Each row has a name. After each piece below comes the name of the row it's from, unless a question asks for something else. Each question is about the rows just above it. Places in a row count from 0.

(8): [ 9.17 -1.24 -2.36 -4.45 -5.16  1.75 -3.82 -5.98  9.02  5.33]
(97): [ 2.37  0.08 -7.38  3.65 -0.66  1.04  5.94  7.19  1.67  7.15]
(29): [ 1.75 -5.16  9.17 -5.98 -2.36 -1.24 -4.45 -3.82  4.36 -3.01]
[ 0.08 -7.38  3.65 -0.66] begins in row and place	(97), 1
[-2.36 -4.45] begins in row and place	(8), 2
Where does [ 1.75 -3.82 -5.98  9.02] start? Give its row and place.	(8), 5
Row and place where [ 1.75 -5.16  9.17 -5.98 -2.36 -1.24 -4.45 -3.82] starts:	(29), 0
Where does [ 1.75 -5.16  9.17] start? Give its row and place.	(29), 0

(31): [ 0.89 -4.45  1.03  0.44  1.61]
(25): [ 0.56 -2.81  0.71  0.18  1.05]
(36): [ 0.38  0.99 -3.28  1.12  1.41]
(128): [ 0.47 -2.31  0.59  0.06  0.88]
(69): [ 0.38 -3.28  0.99  1.12  1.17]
(82): [-1.03  3.82  0.66  1.74 -0.75]
(133): [-1.03  3.82  0.66 -1.69 -0.75]
(2): [-1.37  6.76  0.34 -3.30 -1.65]
(12): [ 0.65 -3.19  0.77  0.21  1.18]
[ 0.38  0.99 -3.28] begins in row and place	(36), 0
Where does [-1.37  6.76  0.34] start? Give its row and place.	(2), 0
Row and place where [ 0.34 -3.30] starts:	(2), 2
Row and place where [ 0.38 -3.28  0.99  1.12] starts:	(69), 0
Where does [ 0.89 -4.45] start? Give its row and place.	(31), 0
Where does [6.76 0.34] start? Give its row and place.	(2), 1

(35): [-0.50  0.27 -0.20  1.35 -0.05  0.18]
(17): [-0.50  0.27 -0.20 -0.84 -0.05 -1.56]
(11): [-1.56  7.19 -0.20 -0.84  0.28 -1.56]
(94): [ 7.19 -1.56 -0.84 -0.20  0.59 -3.22]
Where does [ 7.19 -1.56] start? Give its row and place.	(94), 0
[-0.84 -0.20  0.59] begins in row and place	(94), 2
The row with [-0.50  0.27 -0.20 -0.84 -0.05 -1.56] is	(17)
Row and place where [-0.84 -0.20  0.59 -3.22] starts:	(94), 2
Row and place where [ 7.19 -0.20 -0.84  0.28 -1.56] starts:	(11), 1
Row and place where [-1.56  7.19] starts:	(11), 0
Row and place where [-1.56  7.19 -0.20] starts:	(11), 0

(83): [-0.99 -2.12 -2.31 -1.42 -2.13 -1.26  0.16  2.12  4.55  4.86 -1.71  4.89
 -1.21  4.74 -2.00  2.64  2.19  3.85 -1.37  2.07 -4.64 -3.57]
(59): [ 1.05  1.43  0.23  0.04  0.11 -0.08  1.51  2.69 -1.31 -3.59  0.03 -3.18
 -1.93  0.58  2.13 -1.33  0.25 -3.51  0.11  2.96 -1.08  1.27]
(53): [-1.96  7.90 -2.38 -1.62 -2.10 -1.43 -1.67 -1.05  0.06  1.56 -1.82  1.22
 -1.33  2.13 -1.93  0.58 -1.91  2.70 -1.58 -1.12 -2.75  6.98]
(134): [ 3.10  1.66  2.27  1.50  1.87  1.12  3.19  3.50  1.55  0.46  1.58  0.63
  0.62  0.40  1.21 -2.84  1.28  0.04  1.55  4.21  0.91  2.59]
Row and place where [-1.43 -1.67 -1.05  0.06  1.56 -1.82  1.22] starts:	(53), 5
Where does [-1.33  2.13 -1.93  0.58] start? Give its row and place.	(53), 12

(217): [-0.07  2.70 -2.25  0.44  0.75  0.81]
(218): [ 0.44  6.16  0.95  2.52  2.46 -0.98]
(41): [-0.18  0.07  0.05  0.08  0.19 -0.01]
(147): [ 1.45 -1.26  2.15  0.90 -2.06  1.00]
(79): [-0.01  1.10  0.05  3.31  1.63  0.02]
(14): [ 1.08  1.44  1.40  3.13 -7.68  5.93]
(95): [ 1.08  1.44  1.40  5.06  0.63 -1.93]
(192): [-0.48  3.13  2.41  3.54  1.52  0.17]
(121): [ 1.08 -1.80  1.40  1.86  0.63 -1.93]
(125): [ 1.49  6.37 -1.35 -1.79  3.03 -1.49]
(21): [ 1.08  1.44  1.40  1.86  0.63 -1.93]
(22): [-0.24  0.05  1.63  3.31  0.02  1.10]
[3.31 1.63 0.02] begins in row and place	(79), 3
[0.05 1.63 3.31 0.02 1.10] begins in row and place	(22), 1
Where does [6.16 0.95 2.52 2.46] start? Give its row and place.	(218), 1
[-0.01  1.10  0.05  3.31  1.63] begins in row and place	(79), 0

(110): [ 2.48  1.27 -1.09 -0.98  6.60 -5.29 -1.59 -7.01  1.95  9.59  3.94 -1.61
  4.16  0.47  0.54 -1.20  0.99 -3.51]
(62): [ 5.38 -1.01  2.45  1.27 -1.09 -1.77 -1.88 -4.74  1.92  7.60  5.01 -0.37
  1.17  1.52 -2.47 -3.95 -0.11 -5.91]
(38): [-3.63  7.15 -4.12 -0.06  6.76 -0.75 -1.88 -4.74  1.92  7.60  5.38 -1.01
  2.47  1.27 -1.09 -1.77  0.63 -5.83]
[ 5.38 -1.01  2.47  1.27 -1.09 -1.77] begins in row and place	(38), 10
[ 9.59  3.94 -1.61  4.16  0.47  0.54] begins in row and place	(110), 9
Row and place where [ 1.92  7.60  5.38 -1.01  2.47] starts:	(38), 8
[ 1.92  7.60  5.38 -1.01  2.47  1.27 -1.09 -1.77  0.63 -5.83] begins in row and place	(38), 8
Row and place where [ 2.47  1.27 -1.09] starts:	(38), 12

(30): [-0.72 -0.76  7.26  7.66  8.85  8.86 -5.25 -3.54 -4.47]
(127): [-6.05 -6.43  3.41  3.48  3.92 -7.66  2.71 -6.31 -4.87]
(112): [-0.63  2.09  5.91  5.18 -6.08 -6.43 -5.37 -4.66 -1.58]
Where does [-6.08 -6.43] start? Give its row and place.	(112), 4
Where does [ 3.48  3.92 -7.66  2.71 -6.31] start? Give its row and place.	(127), 3

(118): [ 3.14  3.97  3.57  0.05 -4.43 -0.60 -3.90 -1.43 -1.33 -0.84 -0.70 -5.70
 -1.34  1.04 -0.11  1.89]
(137): [-0.60  1.75 -2.64  4.41  4.96  0.53 -3.43  0.72  3.95 -1.64  2.92  2.65
 -1.22 -2.29 -0.50  3.17]
(81): [-2.42 -1.39 -3.96 -2.78 -1.17  3.21  2.44  0.10  0.67 -2.77  2.92 -2.18
 -4.72 -0.86  3.84  3.18]
(78): [ 1.06 -0.75  1.92 -2.64 -3.79  0.71  3.68  0.75 -4.18  5.38 -3.57  3.93
  0.33 -0.43 -0.66 -1.43]
(143): [-0.85 -0.73 -0.84 -4.21 -5.08  2.83  4.03 -3.07  3.03  2.29 -1.08 -2.23
 -3.92 -0.35  1.78  2.07]
(99): [ 5.65  2.79 -1.06  3.72 -3.06  0.98 -4.40  3.03 -3.07  2.46 -0.66 -2.82
  0.46 -1.54  2.40 -0.16]
(195): [ 1.06 -0.75  1.92 -2.64 -3.79  0.71  3.68  0.75 -4.18 -0.80 -3.57  3.93
  0.33 -0.43 -0.66 -1.43]
(208): [ 3.31  0.08  3.52 -4.68  4.05 -1.04  2.50  0.07 -3.04  5.74 -3.90  4.46
  3.00 -0.18 -2.81 -3.12]
(117): [ 5.65  2.79 -1.06  3.72 -3.06  0.98 -4.40  3.03 -3.07  2.46 -0.66  1.49
  0.46 -1.54  2.40 -0.16]
(205): [ 1.74  2.47  6.14 -2.08 -1.08 -2.29 -2.11  2.52  4.13 -3.67  0.98  3.96
  1.45  0.90 -0.85 -0.35]
(151): [ 3.31  4.05  3.52  0.08 -4.68 -0.46 -3.88 -1.24 -1.37 -0.55 -0.72 -5.42
 -1.25  0.86  0.01  1.97]
(202): [ 5.65  2.79 -1.06  3.72 -3.06  0.98 -4.40  3.03 -3.07  2.46 -0.66 -2.82
  0.46 -1.04 -2.20 -0.95]
which: [ 5.65  2.79 -1.06  3.72 -3.06  0.98 -4.40  3.03 -3.07  2.46 -0.66 -2.82
  0.46 -1.54  2.40 -0.16]	(99)
Row and place where [ 3.31  4.05  3.52  0.08 -4.68] starts:	(151), 0
which: [ 5.65  2.79 -1.06  3.72 -3.06  0.98 -4.40  3.03 -3.07  2.46 -0.66  1.49
  0.46 -1.54  2.40 -0.16]	(117)
Which row holds [ 1.06 -0.75  1.92 -2.64 -3.79  0.71  3.68  0.75 -4.18  5.38 -3.57  3.93
  0.33 -0.43 -0.66 -1.43]?	(78)

(20): [ 0.65  0.20  0.11 -0.45 -3.32  4.31 -0.44  0.04  0.06  1.44 -0.61 -0.17
  0.15  1.02 -0.34  0.76 -0.39  1.03  1.02 -1.44]
(84): [-0.12 -0.43 -1.23  0.98  0.69 -2.19 -0.64  1.34  0.95  0.41 -0.32  0.34
  1.98  0.64  0.15  0.84 -0.44  0.68 -3.72  0.34]
(66): [ 0.04  1.94  2.41  0.32  0.33  0.46 -0.92  1.22  0.21 -1.40 -0.69  0.03
  2.14 -0.01 -0.18  1.77 -2.03  1.73 -4.41 -1.00]
(162): [-3.07 -1.53 -0.75  1.25 -0.71 -5.17  0.30  2.07 -0.77 -3.17 -1.41  0.82
 -1.58  0.81  1.09 -0.78  0.02 -1.44  2.13 -1.40]
(176): [-3.07 -1.53 -0.75  1.25 -0.71 -5.17  0.30  2.07 -0.77 -3.17  0.13  0.66
  0.30 -1.87  0.23  1.79 -0.84 -1.56 -5.29  0.36]
(42): [-2.37 -1.00  0.52  0.00  0.22  1.13 -0.29  2.18 -2.00 -3.17 -0.93 -1.00
  0.13  1.53 -1.64  0.28  0.97  2.26 -1.92  1.38]
(33): [-0.07  1.87  4.18  0.30 -0.80  4.90 -0.76 -0.31  0.05 -4.34  0.84  0.02
 -1.15  0.32 -1.08  0.62  1.00 -0.94  7.56  0.35]
(126): [ 1.82  0.40  0.59  0.40 -2.39  1.24  0.86  0.59 -0.03  0.99 -0.50  0.30
  0.66 -1.87  0.86 -1.16  0.68 -1.23 -1.36 -2.24]
(91): [ 2.33  0.81  0.53  1.17  0.90  0.37  0.29 -1.79 -0.33 -0.82  0.41 -0.36
  2.15 -0.35  0.62 -0.56  0.24 -1.15 -2.53  1.24]
(73): [ 0.20 -0.17  0.18  1.04 -0.72  3.68 -0.33 -0.84 -0.01 -0.41  1.28 -0.08
 -1.08 -1.55 -0.16 -0.11 -0.19 -2.15  3.54 -0.55]
(197): [ 0.20  0.18  1.04 -0.17 -0.72  3.68 -0.33 -0.84 -0.01 -0.41  1.28 -0.08
 -1.08 -1.55 -0.07 -0.39  0.49 -1.75 -2.82  1.04]
Row and place where [0.98 0.69] starts:	(84), 3
Where does [ 0.18  1.04 -0.17] start? Give its row and place.	(197), 1
Where does [ 0.66  0.30 -1.87] start? Give its row and place.	(176), 11
Where does [-2.03  1.73 -4.41] start? Give its row and place.	(66), 16
Where does [ 1.00 -0.94] start? Give its row and place.	(33), 16
Where does [ 2.13 -1.40] start? Give its row and place.	(162), 18
Where does [ 0.29 -1.79 -0.33 -0.82  0.41 -0.36  2.15 -0.35  0.62] start? Give its row and place.	(91), 6

(54): [-2.90 -1.26 -2.56 -0.58 -2.01  0.97  4.44 -5.16 -2.22  0.74  1.63 -2.55
  4.59  2.04  1.65 -2.64 -4.61  3.48  1.73 -0.77 -0.52 -0.32 -0.18  1.43
  0.18 -0.40 -0.72  1.23  1.54 -1.46 -1.20 -2.14  2.43]
(172): [-5.38 -4.56 -0.24 -6.46 -0.92 -3.44 -1.13  1.72 -0.76  1.63  1.63 -1.11
 -4.43 -1.00 -4.07  1.50 -3.43  3.50 -0.47  5.93 -0.49 -1.17 -0.11 -3.21
 -2.53 -0.02  0.93  0.01  0.13 -1.84 -3.30 -0.74  4.69]
(104): [-1.75 -2.88 -1.94 -0.59 -1.02 -2.10  2.76 -2.07  2.72  1.24  3.25 -0.83
  2.13 -2.57 -0.60 -0.05 -3.45  1.25 -0.05  3.77 -1.85 -3.22 -1.01  0.96
 -1.91 -1.49 -2.46  1.92  2.67 -0.78 -1.32 -1.69  4.25]
(164): [-2.91 -2.68 -2.25 -1.16 -1.71 -0.68  4.20 -3.81  0.26  1.35  2.88 -2.07
  3.61 -1.07  0.06 -1.70 -3.85  1.15  1.15  2.83 -1.30 -1.75  0.19  1.16
 -1.19 -0.33 -1.22  1.72  2.45 -1.18 -1.04 -1.88  3.87]
(60): [-2.64 -4.61  3.48  1.73 -0.77 -0.50 -0.32 -0.18 -2.07  1.62 -0.73 -1.50
 -2.91 -0.62 -1.16 -1.41 -4.91  2.92 -0.05  5.11  0.20 -0.62  0.47  1.49
 -4.38  3.35  0.98 -2.39  3.93 -2.01 -0.47 -1.47  4.07]
(111): [-0.28 -0.27 -2.69 -2.11 -3.24 -4.02  1.46 -3.31  0.11 -2.34 -2.83 -1.80
 -5.56 -2.27 -2.32 -2.07 -6.49 -0.18 -1.16  0.68 -0.69  2.30 -1.70  1.37
 -6.91 -0.42 -0.93 -3.04  3.65 -0.29  2.67  0.04  1.31]
(156): [-4.86 -4.29 -1.10 -4.56 -2.09 -2.16  0.56  0.88 -1.97 -0.73 -2.20 -1.22
 -3.29 -1.07 -2.12 -0.57 -4.70  1.71  0.28  1.14  1.35 -1.19  0.32  1.66
 -4.15  1.26  2.09 -2.47  2.30 -1.12  0.82 -0.73  2.73]
(89): [-1.09 -5.15  0.98 -0.45  2.71 -1.68  0.56  0.88  0.05 -2.27  3.61 -3.75
  2.68 -6.66 -3.74 -4.62  0.86 -5.65  3.45 -0.88  1.26  0.09  1.47 -2.56
  1.49 -3.62 -0.71  3.81 -3.17  0.81  2.40  2.31 -0.88]
[-1.30 -1.75  0.19  1.16 -1.19 -0.33 -1.22  1.72  2.45 -1.18 -1.04] begins in row and place	(164), 20
[-1.09 -5.15  0.98 -0.45  2.71 -1.68  0.56  0.88  0.05 -2.27  3.61 -3.75
  2.68 -6.66 -3.74 -4.62  0.86 -5.65  3.45 -0.88  1.26  0.09  1.47 -2.56
  1.49 -3.62 -0.71  3.81 -3.17  0.81  2.40  2.31 -0.88] is in which row?	(89)
Where does [-2.64 -4.61  3.48  1.73 -0.77 -0.52 -0.32 -0.18] start? Give its row and place.	(54), 15
Where does [ 2.68 -6.66 -3.74 -4.62  0.86 -5.65  3.45] start? Give its row and place.	(89), 12
Row and place where [-2.07  2.72  1.24] starts:	(104), 7
Row and place where [ 1.43  0.18 -0.40 -0.72  1.23  1.54 -1.46] starts:	(54), 23

(93): [ 0.41  0.13 -0.28 -2.79  0.09]
(108): [ 1.30 -1.39 -1.18  0.68  0.76]
(27): [ 7.88 -3.34 -3.97  0.68 -2.50]
(88): [-1.39  1.30  0.50  0.15 -5.67]
(3): [-3.34 -1.18  0.68  7.88  0.76]
(123): [-1.39  1.30 -2.36 -6.83 -3.20]
Row and place where [-1.39 -1.18  0.68  0.76] starts:	(108), 1
Where does [ 1.30 -1.39 -1.18  0.68] start? Give its row and place.	(108), 0
[ 0.68 -2.50] begins in row and place	(27), 3
Row and place where [ 0.41  0.13 -0.28] starts:	(93), 0
[-1.39  1.30  0.50  0.15 -5.67] is in which row?	(88)
Row and place where [-0.28 -2.79] starts:	(93), 2
Row and place where [ 0.13 -0.28 -2.79] starts:	(93), 1

(144): [-2.42  1.67 -1.42 -2.20  2.21  8.20 -2.34 -4.12 -4.09 -0.62  3.14  1.96
 -1.77 -3.86  1.10 -2.11 -2.08 -1.31  2.80 -2.03  1.52 -4.10 -4.02  1.57]
(106): [-5.34  4.14 -4.79 -5.47 -6.75  1.19 -5.19  4.75  4.83 -5.80  1.45  2.13
 -5.57  5.60  3.13  3.19 -5.41 -5.56  4.18  7.24  5.56  4.28  4.65  4.74]
(92): [ 2.24  0.32  2.16  2.32  3.42  0.28  2.17 -0.43 -0.43  2.63 -1.24 -1.81
  2.41 -0.55 -2.28 -0.02  2.30  2.53  0.47 -1.21 -2.22 -0.35 -0.40 -2.30]
(132): [-0.91  1.90 -0.84 -0.96 -1.71 -0.61 -0.89  2.59  2.62 -1.17 -0.65 -0.50
 -1.02  2.85 -0.22  1.83 -0.96 -1.01  1.85  2.81  0.83  2.44  2.56  0.41]
(9): [-0.56  0.60  0.63 -0.61  0.74  0.79  0.32 -0.61 -0.58  0.77  1.37  1.34
  2.03  2.92 -3.53  2.30  2.04  2.06  1.60  1.28 -2.79  3.00  2.99 -3.22]
(58): [ 0.85  1.39  0.97  0.92  1.97  1.05  0.83  0.34  0.35  1.27 -0.83 -1.34
  1.02 -0.22  2.85  0.57  0.92  1.18  1.64  0.10 -1.11  0.33  0.36 -1.36]
(65): [-0.63  0.71 -0.50 -0.63 -0.23  0.85 -0.60  0.51  0.53 -0.56  0.60  0.63
 -0.61  0.74  0.79  0.32 -0.61 -0.58  0.77  1.37  1.35  0.39  0.48  1.17]
Row and place where [-0.56  0.60  0.63 -0.61  0.74  0.79  0.32 -0.61 -0.58  0.77  1.37  1.35] starts:	(65), 9
Row and place where [ 0.51  0.53 -0.56  0.60  0.63] starts:	(65), 7
Where does [ 2.85 -0.22] start? Give its row and place.	(132), 13
Row and place where [2.16 2.32] starts:	(92), 2

(6): [-1.39  4.01  1.61  0.15 -1.56  0.49 -2.50  1.34 -1.52 -0.32  0.65 -2.57
 -1.81 -2.94 -2.29 -1.69 -0.89  2.03  1.16 -4.86 -3.07 -1.88  1.19  2.83
  2.59 -6.45  1.46  4.50 -0.26 -1.45 -0.66  2.92 -1.89  0.70  3.43 -0.74
  0.56  1.69  0.24 -3.09  0.19 -1.72 -1.46 -1.37  1.13  0.04 -1.33 -0.08]
(75): [-0.76  1.67 -2.15  2.48 -5.51 -2.15  0.57  6.22  2.85 -1.72 -2.49  4.16
 -2.13  0.38 -3.41 -1.72  2.53  3.50  3.40 -1.96  1.36  1.75  2.72  5.86
  1.77 -2.55  3.04  2.86 -4.65  0.75 -3.32 -0.45 -2.61  2.47  7.45 -2.71
  1.23 -0.26  4.10 -4.48  3.91  1.45 -2.90  2.79 -2.90  2.41 -1.53  0.28]
(131): [-1.39  4.01  1.61  0.15 -1.56  0.49  0.45  1.34 -1.52 -1.77  0.65 -2.57
 -1.81 -2.94 -2.29 -1.69 -0.89  2.03  1.16 -4.86 -3.07 -1.88  1.19  2.83
  2.59 -6.45  1.46  4.50 -0.26 -1.45 -4.18  0.70  2.92  1.69  0.56  0.19
 -3.09 -1.72 -0.74 -1.89  3.43  0.24 -1.46 -1.37  1.13  0.04 -1.33 -0.08]
(52): [-0.74  1.60 -2.19  2.49 -5.51 -2.21  0.59  6.22  2.91 -1.73 -2.46  4.21
 -2.13  0.41 -3.48 -1.68  2.56  3.50  3.40 -1.97  1.38  1.74  2.74  5.85
  1.66 -2.54  2.99  2.78 -4.70  0.79 -3.38 -0.54 -2.59  2.52  7.47 -2.73
  1.22 -0.27  4.15 -4.48  3.91  1.50 -2.94  2.84 -2.95  2.45 -1.53  0.31]
[ 2.92 -1.89  0.70  3.43 -0.74  0.56  1.69  0.24 -3.09  0.19 -1.72] begins in row and place	(6), 31
Row and place where [ 3.43 -0.74  0.56  1.69  0.24 -3.09  0.19 -1.72 -1.46 -1.37  1.13] starts:	(6), 34

(50): [-1.78 -1.26  3.29  3.39  3.30  8.53]
(120): [ 1.50 -0.66 -4.46  0.69 -0.30  3.19]
(129): [ 3.31  3.39  3.30  0.69 -0.30  3.19]
Row and place where [ 1.50 -0.66 -4.46  0.69] starts:	(120), 0
Row and place where [-0.66 -4.46  0.69 -0.30] starts:	(120), 1
Where does [3.29 3.39 3.30] start? Give its row and place.	(50), 2

